Each row of Z is roughly a mix of the hidden directions of one of 3 groups.
Z, 127 rows:
[[  6 -15  16   4  35  15 -23  17  10  43   2  17]
 [-17 -35  27   3  -6  22  19 -15   1   1  39   7]
 [-16 -15   1  -1  41   7  34 -15  -6 -26 -27   2]
 [  6  18  41  -2 -29  12  10   8  19  27 -23  11]
 [ 13 -11 -23   7   9  27  23  15  -8 -37 -32  -7]
 [ -7   0 -28 -18  15 -26 -38 -16  -4  32  10   3]
 [ -4  11 -31  20  -2  -5 -36  26   4   8   7 -36]
 [ 24  -8  20 -21  26  11  31  26 -12 -22  19  12]
 [-30 -27  -1  -3 -27  26  21   4  20  14  15 -25]
 [ 17  11  -9  -3  -6 -24  -4 -23  33 -30  34  13]
 [ -9  18   6  30 -21   9  21  -6  10   2  27  43]
 [ -4  -5  12  -3 -31  -2 -13  49 -33   0  -3 -14]
 [-29 -33   9  31 -27  22   6  -1 -15  10 -10 -18]
 [ 29   7  -8   3   0  23  -4 -39   6  -3 -44   2]
 [ 35 -13  29  10 -20  17   1   7 -17 -14 -31 -21]
 [  0  -9   5 -17  15  12   5  20 -47  33 -19 -12]
 [-29   2  29  -3  15  -6 -14  38  11  12   7  33]
 [-29 -13  29  -1 -24  20  -7 -32  24  -2 -21  -5]
 [-22   7   7  43  29  22  23  -1 -11 -23   2   6]
 [  1   9  -5 -14  21   4  -8 -10 -34  53  -5 -11]
 [  9 -18 -30 -35 -11 -31 -23  -7  18 -13  11  13]
 [ 22  25  -4  -1  33 -19 -38  14  24   8  -2  12]
 [ -6   9  -5  36  12 -33   7 -23  15  27  28   5]
 [-13  -6 -22 -15  29 -29  -9   6 -10  28  36   0]
 [ 24  -4  -8  -1  33 -22  -7 -15  -3 -20  -3  45]
 [  4 -15  -8  23   0  -6  -7 -36  32 -14 -19 -35]
 [ -2  22  17 -23  -9  11   2 -15  13  29 -24  40]
 [-28  26   9   7 -24  16  20   2  16  29 -31   6]
 [ 10  -7 -30  -9  16   8  30 -36 -17 -29 -11  11]
 [-42  11  -7 -19  -3  20 -12  25 -11  29 -22   9]
 [ 12  -7   5   4 -22  21   4 -35 -25   6  37 -23]
 [ 10  27  -1   6  -8 -30 -25  18 -39  21   7  15]
 [-26  11 -20  12 -40   6 -21  -2 -20  31  -6 -12]
 [ 40  -4  -6  -2 -13   0  27 -45  -8  -1  16 -10]
 [-33   3  21 -22  31 -13   6  33   3 -22   2  14]
 [-12 -16  31 -13  26  -4  14   3 -20   0  -9  45]
 [-13  15   9  29  -5  -2 -32   1  43   1 -28   3]
 [ 31 -14   2  14  14  13 -24  14   9   7 -48   0]
 [-26  10   3   4   9  43  25  15 -27  -2 -26   0]
 [-44  -9 -15   6  16 -19   9  13  18  22  32   1]
 [-20  -7  48 -11  25   1  -6  18  -3   2   8  32]
 [-10  23  32   1   8  12  -5 -16 -29  33  29  -5]
 [  8  25  -9   9  -5  22 -27   0  -3 -26 -24 -39]
 [ -3  -4  18 -27  37 -24 -12  24   3   1 -32  13]
 [ 11   5 -26  -1  11   7  29 -49  -7 -19 -14  11]
 [-27  22  -2  -9  -6 -28  -8   5 -21 -12  46   6]
 [-28 -17  -7 -18   5 -15   8  45  14  -6  31   1]
 [ -1 -56   8  16 -11  22   4   0  25 -10   4  11]
 [-21  20 -43 -10  -8   6  -5 -37  21 -10  -7  10]
 [ -8  12 -30   9 -39   7 -26 -21 -19  -2 -27   0]
 [-19  26  -8  -1 -39  10 -10  -1 -36  15 -11 -24]
 [ 21   9  30  12 -17  23  15  -6  18   5  -9  44]
 [ -9   4  17  -6  -8  10  33 -23   1  31  41  -9]
 [ 11  12  15  22  11 -25  17 -18  12   4  37  33]
 [ -1  -8  -3 -26  18 -13 -12  29 -16  26  41 -13]
 [-17 -15   9   9 -20 -33 -32  33  21  15  -7   1]
 [  0   2   0  -5   6  -8  42  10 -22  44   6 -23]
 [  7  23  36   7   1  10  -4 -17   7  35 -23  29]
 [  0 -22 -24  34 -24  -7 -33  -7   4 -14 -24  15]
 [  1  -9  11 -33  -2   3  20  19 -23  22  -7  43]
 [  9   0  -6  11 -26 -39  10  -9  42  -3  21 -12]
 [ 39  -7   6   0  10   0 -28 -40 -15  -5 -22  11]
 [  7 -25  13 -20  -7  40   4  20 -19  -6 -35  -5]
 [-42  -2 -27  13 -20  -2  14 -21  -3  32  12  -5]
 [-32 -14 -15   5 -21 -21  -7 -42   1  27   5  -8]
 [-11  -7 -13 -43   4  -7   1  28 -19 -29  10  26]
 [ 10 -31  22 -37  16 -11  17  17  22  11 -17  13]
 [ 27 -12  14   8  21 -30  27   8  31 -11  24   6]
 [-29 -12 -12  10  37   1 -18  18 -39  14  -8   1]
 [  1  -3  -4  -8 -43  34  -5  -7  21  30   5 -20]
 [ 10  -9  16 -41  -9  35  16  21 -10  28   2  -2]
 [ 26   3  41   8 -19  11 -24  -5  21 -21 -15  21]
 [ 21  -8  34  18 -21  -4 -14   9  31 -35   7   8]
 [  9 -13 -13  36 -11 -18  -4 -33  -6  25   7  32]
 [  4   2 -26  35 -23   4  -9  21   6  33  25  15]
 [ 32   9  31   7  14  -9 -10 -34   6  19  -5  29]
 [-34 -12 -26 -19  20 -27  -6  14  -1  16   5  31]
 [  6 -23 -23  38  -8  30   8  12  17  -9 -28   6]
 [ 12   1  21 -42  -1   8  37  19  -3  11  12  23]
 [-36   4 -12  -8   0   1 -15  42   4   8  32 -18]
 [-43   0 -16  -1  30 -10   6  26 -11  21  22   8]
 [-21   2 -46  -4  26 -22  -8 -29  -6  13   7   9]
 [-12  23  11 -20 -21  24  40  21  18   7  18  -3]
 [-35   6 -14  -9   7 -25  -3   5   8  44  -8  26]
 [ 20  13 -26 -11  -5 -12  -5 -30  24  25  20  31]
 [  0 -11   4   4  16  -5 -63   6  -2 -15  12  11]
 [ 26  -4   7 -18  30 -15  -8   8 -43  20  -8  21]
 [-25   3 -28  10 -31   3  -6 -42  18 -14  14  -2]
 [ 24 -10  33 -24   0  21  20   0  -4   4 -24  35]
 [ -9  -2 -43  41  -1 -21   0  -2  -4  11  27  -1]
 [ 11   2   1   0  30  -7  21  23  -1 -20 -32  39]
 [-22  -5 -35  18 -11   3   2 -33 -18 -10 -34  -8]
 [ 32   3  20 -14 -17  22  27 -11   0  41   7  -5]
 [ -2 -30 -19  -8   3   3  14 -16  46 -23  15  18]
 [ 19  -4 -15  13   4  -9 -21 -39  24 -18  10  34]
 [ 30  -1  24  17   8   6  -3 -28  13 -38   3  25]
 [-24 -10 -17 -16 -44   3  24  -9   7  26  19   9]
 [ 25  46  10 -13 -11   5   0  -1 -23  -2  34   3]
 [-35 -17 -10  -5  36   2 -31  18   7   3  12  24]
 [ 21   8   4  50  31 -11 -24   1   8  -4  -8  13]
 [ 34  21 -29  41  -9  -6 -20   0   7  15   9  -8]
 [ 44  -6  30  -1  11   8  -1  16 -22 -12 -32   3]
 [ 22   0 -12 -14  -1  28  20  -3 -21 -25  20 -39]
 [-26  -1 -27 -29 -12  16  11 -24 -29   8   4  26]
 [-17 -26  -5   5 -28  21 -21  36  -8  -4 -27 -14]
 [-16 -18   5 -12   2  31  23  35  11 -33  10 -13]
 [-25 -13  -5  -6 -32  12 -15 -28  10   5  -3 -42]
 [ 23  18   4  11 -23 -24  32  18 -10  17 -14 -30]
 [ 28   6 -11  -5  26 -30   2  10  -7  15 -32  31]
 [ 11 -16 -23  33  27   1 -12  23 -31   3  22 -10]
 [  6  -6  12  16 -34 -11  15  36 -27   0 -15 -27]
 [-19  -6 -44   2  19 -36  10 -14  -3  17  17  -8]
 [ 36   9 -31   4 -35  10   7 -20  11   7 -11 -24]
 [ 40 -26   8 -17   8   2  31  20   3 -12 -23  13]
 [  3  -3  -8  17 -34  15   4   5  33  24 -26  30]
 [  2 -29   7  12  12  -9 -16 -10  23 -29  32  31]
 [-34  36  28  -7 -25  12 -16 -15 -11   1  11  13]
 [  3  11  36   3 -16  28 -16  34  13 -14  23 -14]
 [ -5  -2 -10 -23  29   4 -23  -6 -37  34 -12  13]
 [-25   6 -23  30 -19 -19 -26 -20  -6  23  18  13]
 [-41  28  12 -11 -13 -15 -21  19  25  14   5  13]
 [  5  -5 -17  15  23   2 -41 -20  -2 -37  21  -4]
 [-47 -15  21 -14  -1 -15 -26 -15  15  10   0 -22]
 [ -1  -6 -25   8 -21  23   9  18  38 -20 -19 -25]
 [ 31  41  18 -11  13  -4   9 -32   4  15  19  -2]
 [ -6 -20  18 -12  25 -36   1 -11 -14  28  11  29]
 [ 10  -7  23  25   4  28  23   6  -7 -10  37  29]]
Here is one row of each group, with its name. Which group are the others in?
[ 27  -2  18  10  34 -15  16 -22  31 -15  20  10]	<70>
[  1 -13  -9 -23  -2   1   0  49   9  12  32 -23]	<26>
[-36  10   2 -21 -12  -5   4  31  11  40  -6  16]	<108>

[-21  -8 -25   3 -11  14  20  28 -11 -24  10 -39]	<108>
[-30   3  -5  -3  -9  -3  41  23 -15  15  -9 -35]	<70>
[  3  -4  13  -4  11 -16 -53  -8  13   2  -2  37]	<108>
[  4   3  -4 -10   7   9   7 -29 -60 -13   4  -7]	<26>
[ 31 -19  35 -17  11   8 -11   9 -16 -16 -12  33]	<108>
[-19  14  10  -5   9  -4 -10  -7  -1  47 -28  33]	<108>
[  3  15  10  20  13  -3 -30  36  19  11 -26  27]	<26>
[ 19  -3  23  21  -9  34  16 -38   1 -25  -3   0]	<26>
[ 13  10 -13 -17 -25 -16   9 -37  38  -4  -6  21]	<108>
[ 33  -1  27 -12  45  -5  11  18  22  -2   1   5]	<70>
[-12   8 -41 -23  15   8 -28 -19 -23  21   3 -14]	<108>
